Some points, one per row:
[ -14   10   21  -98   28    0  -54  -10  -40   33   75   18  -51 -118
   31  -66   63   -7  107    4  -31   26   16  -15]
[   7  -63   -6    5   12   43    1  -22    5   37  -45    4   28  -28
  -12  -49   -9   24  -53  -37  -22   21   30 -102]
[-13 -28   4  -5  13 -45 -78  18 -27 -66 -57 -16 -60  76   7 -10   8 -67
 100  22  45 -65 -21  39]
[ 24 -34  37  -5  63  19 118 -30   2   1 -47  36  -5  83  -7 -35  13 -13
  22 -42  47  -2   8  68]
[ -34  -11  -38  -16  -98   -5   -6  -30  -37   30   39  -59  -33  -54
  -38  -11  -42  -47  -78 -113   45   47    1   21]
[  44  -25  -19  -26  -43  -43 -127  -25    7   25   -5  -29  -12  -25
   32   53    7  -50  -31   40   24    7   25 -127]
[-11 -37 -22  62 -72  36 -32 -40 -16  49  11 -51   1 -44  -5  35  -5 -35
 -52 -72  32  30  61 -86]
[ -21   10   48  -24   44   31  -43  -46  -10   35  -62   26  -32  -55
    3  -18   10   14 -116  -22  -14  -62  -27  -85]
[ 25 -39  -4 -50 -31  30 110   5 -26  -7 -51 -50  11  -1 -28 -60 -15 -61
   6 -55  23  60   0  83]
[ -69  -44   30  -29  -44   37  -44  -19  -50  -38  -34  -27  -11  -73
   -9   10  -12  -65 -111   -6   17    4  -39  -26]
[ 36  55  59   0  84  25  30  64  32  19  86  71   0 127  12  53  68  69
 127  41  29  -2  32  95]
[-31  14 -43 -19 -33 -42  36  -3 -34  20  64  23 -53 -85  10  24 -33  23
 106  22  -1 -44 -28  49]
[  13  -70   34   22    1   -8   13  -25   20   -9  -69   25   -2   48
  -37   -5  -29  -18 -127  -63   23   11  -27  -38]
[ -11  -58  -35   31  -51   27  -35   14  -33   62  -31  -19  -12  -75
   29   40  -44  -25   25   28  -36   21   55 -118]
[-21  35 -31  34 -36   4  65  19 -17  64 108  87 -53  -2  18   2   4  14
  68 -63 -20  43  76 -26]
[ 11 -44   8  29 -41 -24  10  66 -18 -22  57 -18 -41  89 -24  66  17 -70
  77   2  24   2   8  41]
[-19  19 -20  54 -91   2 -66 -37 -12 -22 -24 -41  21  11  25  24 -27 -35
  -5 -26  84  39  31   9]
[ 52 -57  59 -68  82  23 -41  78  11   5 -75  45  45   5  41 -40  30  10
  -2  98 -16  19  32 -20]
[-12  30 -34  11 -83 -20 -35   0 -21  40  44   3 -51 -32  -4  35 -20 -16
 -14  17 -21  22 -52  -4]
[-28  52 -20  36  59  41   6 -17 -15 -38 -37  23 -37   4  10 -88 -20  -4
 -59  26 -47  25 -40  93]
[ -53   48    0  -36   80  -58  -33  -36  -53  -34  110  -11  -53 -110
  -29  -98   41    7    9  -39  -57  -18  -53  127]
[ -5 -43  -9  27  69   7   8  18   1  18  71  61  24 -41  24  -9 -28  68
  49  39 -74 -10  37  18]
[ -7 -12 -57  40 -63  50  65 -53 -50  33   6 -27 -13 -22   8  23  -8 -51
  46 -89  24  40  25  40]
[ 55 -17  16  -3  45  13  10 -93  35  16   8 -27  12  25   4 -18  30  31
 -76  23  20  48 -48 -85]
[ -9  46 -21  20 -37  10 -58 -83  10 -47 -46 -61  -7 -13  13 -29  -2 -39
 -53  12 -23 -72 -51 -64]
[ -10  -60   31   38   39   67   -9   52    1  -95 -127   14   61   29
    5   -7   -3  -42  -53   76  -17  -47  -27  107]
[  38   -8  -21    4   25    1  -17  -74   48  -69  -76  -47   31   84
  -23 -116    2   -8  -34  -52  -13  -31  -20  -83]
[-54 -38  23 -44  47 -16 -58  23  -2  -3  78  41   3 -89 -23 -75  21  23
   6 -80 -65 -42   8  -3]
[ 22 -47  44  -4 -26 -31  49  73   5  44 -56  17 -27  72   8 127   2 -37
   8  64  64 -24 -36 -56]
[   5  -40  -30   52 -125  -53  -52   25  -14   -5    7  -38   28   39
   -8   11  -24  -77  -48    0   47   70   20  -23]
[-32 -14 -26 -11 -22 -37  39 -34 -11  22 -40   9 -74  -4  -4  32 -55 -18
  16   4  27 -87 -56 -10]
[-32 -23 -14 -41  34 -20 -40 -25   2   2 -66 -54 -55 -27  11 -48 -43 -59
  56  39  22 -69 -16 -31]
[ 53  30  28 -33  42 -33 -11   0  55  51  44   2   7   4  -4  -2  37  82
 -16  22  -3  20   1 -83]
[ -59   50  -13  -10   29  -64  -35    5    1   32  124   26   -1  -97
  -15  -49    1   46  -32 -100   -4   14   51   40]
[ 10  90 -51  -1 -50 -35 -60 -10 -20  63  75 -30 -26 -32   1 100   5  36
  17 -59  27 -26  51 -87]
[ 31 109 -23  16 -83  -4 -43  -2  10  -3  19 -43   8  48   5  35  10 -24
 -26 -31  57  29  11 -48]
Then 16 other points, each followed by its number:
[-57 -68 -30  13 -33 -28  71  43  -8  54  68  26   6 -58 -34  -1 -88  26
 -69 -45 -75  -5   5  31] 0
[-42 -98  28   5  46  68 -57 -11 -33 -74 -33 -22   6  -5  -5   0  -4 -61
  28 -20 -11 -34  -7  95] 1
[ 45  12  43 -10  13  40  30 -60  28 -21 -47 -42  24  90  -4  29  33  18
  62   0  94 -47   1 -36] 2
[  40   50   22   25   53   90   43  -25   12  -49 -108    3    3   95
   16  -16   22   -2  -14   -3  -16  -28  -20  -12] 3
[ 10 -50  11  -8 -24 -26 115 -75 -35  53 -28 -31 -46   3 -35 -52 -30 -44
 -37 -93  54  48 -29 -32] 4
[-11  -7  25  16 -11  41 -30  -7 -23 -22  87 -13 -21   1  11  16  57 -22
 -19  63  -9  43 -24   6] 5
[-26 -80  24 -23  27  47  46  52  -8 -47  25  42  21  24 -24 -59 -19   3
  -8 -14 -32  42  -5 127] 6
[ 16  11 -26  53 -96  -8  88  38  22  28  40  24   9 112 -31  39 -61  -4
  -8 -84  54  66  31  44] 7
[-31 -83  41  -1  44  30 -28   4 -34  35  19  58 -49  -9   9  23  12 -42
  32  26 -24 -46   4  10] 8
[ 37   5 -12   7 -39 -58  54  22 -12  -4 -55 -13 -28  28   8 -56  -1 -31
  89  25  -9  11 -11 -71] 9
[ 17 -64  53 -25  60   2 -93  96  39 -55 -69  38  35  43   9  14   2 -18
 -50  65 -11 -51  -7  52] 10
[ 57  67 -12  52 -17 -26  46 -20  34  17  11 -59  -4 127 -32 104   3  26
  68 -38 101 -64  40  10] 11
[  6  41   2 -53  56 -86  39  45   2 -22 -82   6  -5 -69   2 -11 -15  19
 -52  64 -37  -8 -60  48] 12
[ -43 -100  -26    4  -72   35  -71   35    2  -36  -19   13   66  -49
    2  -82  -38  -35  -69  -49  -18   51   45   18] 13
[ -24   73  -50   -6  -22    9  -65  -49   -5   14  -20   -6  -56  -26
   -4   -4  -32    8 -117  -71  -56  -52  -13  -82] 14
[-50 -59  -2  20  58 -19 -46  40   8 -14 -22  22  30 -70  -9 -73 -36  32
 -90  65 -98  -9 -21  53] 15
Which of these numbered points is nearest to each point below, ignoring the 3 directions in which the first points spread most? Its number follows each.
[ 14  21  28 -63  83  28 -14   6  30  22 -31  20  42 -30  35 -50  15  38
  55  13  -7 -47  44  -9] > 2
[  -4 -111  -17   40  -57   58  -58   54   -7   -9  -83  -13   51  -18
   42   -2  -66  -68  -33   41  -34   67   37   -8] > 13
[ -1  10 -49  39 -22   9  -4  15  25   1 -34  16 -12 101  -4  42 -73  -7
  35 -53  -3 -40  53  -2] > 14
[-27  -8 -40 -52 -16 -35  -3  52 -13  -7  95  22  26 -19 -11 -31 -31  19
 -32 -14 -23 127   4 115] > 6
[ 10   3  14  23 -49 -35  35  -7  12 -21  12   1  16  67 -40  81  15  28
  10 -48  36 -27 -12 -48] > 11
[ 58  21   7 -26 -62 -98  18  50   9  -1 -17 -42   4  70  -5  84 -10  -7
  -4  56  73  30 -48   2] > 12
[  68   68   16   36   15  -54   85  -32  -15   19  -57  -21  -38    9
   16  -80   25  -20   67   32  -29   -5  -22 -105] > 9
[ 16 -27 -17  51  13   5  35  27  33   5 -48  39  64  41  14  32 -14  24
 -12  96   5  15  15  59] > 15
[-19 -47 -24 -54 -26 -39  89  23  10  47 -18  35  20 -77 -28 -43 -78  25
 -76 -59 -50  -1   8 -12] > 0
[-30  24  27  41  38  50 -41 -45 -29   4 -15  18  -4 -92  33 -96  31   0
 -39  28 -27  56 -15 -10] > 5
[ 70  53  42  33  27  75  72  39  18  11 -62  28  19  84  52  30  61  17
  61  83  16  19  34 -71] > 3
[  7  24  -3  22  52  42  -6  75 -13 -10 -17  50   7  -5  35 -86  37 -33
 117  20  -2  54  58 127] > 13
[   7  -12  -28  -45   11   12   -8  -44  -23   70   -1  -20  -40  -63
    2 -109  -11  -37   51  -88  -36   30   64 -103] > 9
[  38  -35   20  -19  -18  -54   68  -46   33   17   -5   15   12   60
   -3   -5   -2    8   40  -37   95   -7   27 -107] > 2
[ -35  -51   10  -33  -17  -26 -108   20    4  -10   88   20   -8  -47
  -11   38   14    8  -29   33   11    1  -21   22] > 10
[  15   27   15   -5   -1   52 -109   57   34  -12   28   47   20   51
  -12   14   27   23  -27  -32  -30    7   21  -19] > 10
[ -13    0  -15   16   28  -31  115  -44  -11   13  109   10  -36   12
  -29 -104  -15  -11  127  -94   14   41   26  108] > 4
[-41   5  -4 -16  48 -39 -83  36  45 -75 -24  15  28  42 -15 -13  -6  63
 -81  42 -49 -37 -32  71] > 10
Now 16 new points, numbered from 0 again:
[ 65  15  43  18   0  -9  63   4   4  -1 -80 -24  21  82  11  38  56 -20
 -22  79  59  20 -56 -12] 0
[  7 -94 -30   6 -63 -35 -79  33  12 -27 -96 -20  14  38  -9 -52 -69 -73
 -88  20 -12  15 -38  75] 1
[ -7 -58 -24 -12  -7  57   6  20 -15 -58 -81 -18 -35  70   7  43 -33 -80
  29  57  23 -12 -67  74] 2
[ 24  26  41   7  -5 -38  12  57  14 -64  -4  55  21  88   2  60  24  29
  29  77  53  23 -36  61] 3
[-19  42 -41 -18 -34  12  38  57 -23  12 118  54 -21  -8 -19  57  14  31
 114 -56 -62   2  32 127] 4
[ -18  -17  -29   40  -48   -9   30  -17   -9   67   -5   42  -48  -30
   24   69  -33  -38   53    0   14  -61   21 -110] 5
[ -9  -6   2 -15   5 -52  18  -3  20 -26 -98 -53  40   8 -33 -61 -56 -12
 -74 -50   4 -18   4 -22] 6
[-14 -78 -18  46 -32  57 -74  54  13  13 -64   9  61 -26  48 -11 -39 -28
 -67  50 -30  80  36  -2] 7
[-13   4  -6  35   2  34  38  55  32  45  46  11  41   5 -11 -38 -40  40
 -44 -79   5  70  81 117] 8
[-65  44 -41  -1 -26  -9   4  -5 -24 -38 -17 -41  18 -69  -3 -59 -49  23
  -2 -33 -16 -17  -5 100] 9
[-82  20 -44 -62 -43 -98 -69  41  10 -60 -16  -5  30 -85   5 -28 -70  41
 -26  -5 -44 -40 -19  20] 10
[  54   24   -6  -20   30   35    6   44   43  -77 -107  -18   66   66
   15  -34  -16   36   22   36    6  -26   38   67] 11
[  2  95 -14  44  55 -40 -34 -19   3  66 127  -1 -58 -72  31   5  38  49
  16  57 -51  47   4  10] 12
[-17  10   8  25 -11  40   0  15  31 -51 -13   9  76  76  -8  -3  -2  30
  16 -19  34  -5  39 106] 13
[-54  -3 -39  20 -94  11 -13 -20 -15 -29  15 -19  16  15   0 -44 -53 -35
  47 -96  50  23  59 -18] 14
[  -2  -15   19    7  -35  -55   12    4   12  -20  -26   -4   35  -33
  -23  101    1   42  -96   67  -19  -59  -79 -104] 15
The same question for these:
[  11  -22   -2   32   27   15   28  -93  -41   28  -95  -42  -88  -56
   18   15   -6  -59   21    9  -25 -127  -31 -127] > 5
[-48 -25 -62  22  26 -33 -63  -5 -26  12 114  40 -34 -97  10 -63 -39 -23
  10 -31 -62  52  15  66] > 1
[ 41  14 -13  -6  62 -29 -38   4  36  30  39  60 -47  23  20 -27  -5  25
  18  54 -67 -24  -9  39] > 12
[   2   65  -41   10  -12  -73   81  -22  -26   78  127  -13  -37  -19
  -19    3   11   45   87 -102   36   20   57  -24] > 6
[ -78  -71   24  -51  -12   27  -64  -22  -60  -17  -40  -21  -34 -115
    8  -63  -21  -92 -106    1  -35   32  -46  -30] > 2
[ 56 -20  68 -23  -5   8  17   4  -3  19 -47 -29 -17  77  -8  75  31 -25
 -13  55  81  33 -34 -32] > 0
[-53   6 -34   3 -92  26  16 -20 -21 -22 -70 -46  28 -68  10 -33 -37 -34
   2   0   9   9 -22   7] > 9
[  1 -27  54  -8  70   5 -21  80  18   0  70  77  -5  -4   6 -38  32  21
  44  58 -37  58   5 104] > 7
[-47 -71 -50  27 -21   3 -81  -6 -15 -60  18   5  16 -45  11  14 -30 -34
 -31  30 -48 -25   1 123] > 1
[ 37  -2  49 -62  -4 -47   0  62  29 -36  72  12  22  50 -40  54  47  17
   7 -25   8  17 -30  46] > 3
[ 28 -56 -18 -20 -19 -32  17  49  26 -11  27 -23  50 107 -23  47 -46   1
  48 -29  76   6  37  38] > 6
[  4 -44 -19  50  -9 -26  66 -10   3 -45 -70  -2  19  29   2 -61 -57 -31
  24  39  14   0 -21  91] > 9
[  16  -50   -8  -40   12  -30   44   -8   -8  -41  -97  -65   29   19
   -6 -126  -48  -38   29  -12   44  -13   -6  104] > 9
[-16   4  30 -40  83  20  19  30 -21  46  -8  37 -36 -49   6  28  31   2
  49   4 -29 -55  24  -4] > 5
[ 43  89  39  66 -23  32 -77   5  36  82  70  47  -9  75  30  77  50  33
  13  52  87  42  56 -86] > 12
[ 52 -36 -35  22  56  48  -5  -8  25  54 -15  -6 -27  70  19  27 -37   5
  25  23 -45 -48  33 -95] > 5
[-68  15 -38 -46  13   8 -53  26 -36  -1  16   2 -53 -91   7 -33 -41 -40
 -35 -34 -52 -22 -20  21] > 2
[  2  10  11  25   6 -53  20  -3  44 -69  19   6  55 102 -33 -52 -18  44
 -46 -14   6  53  -9 106] > 13
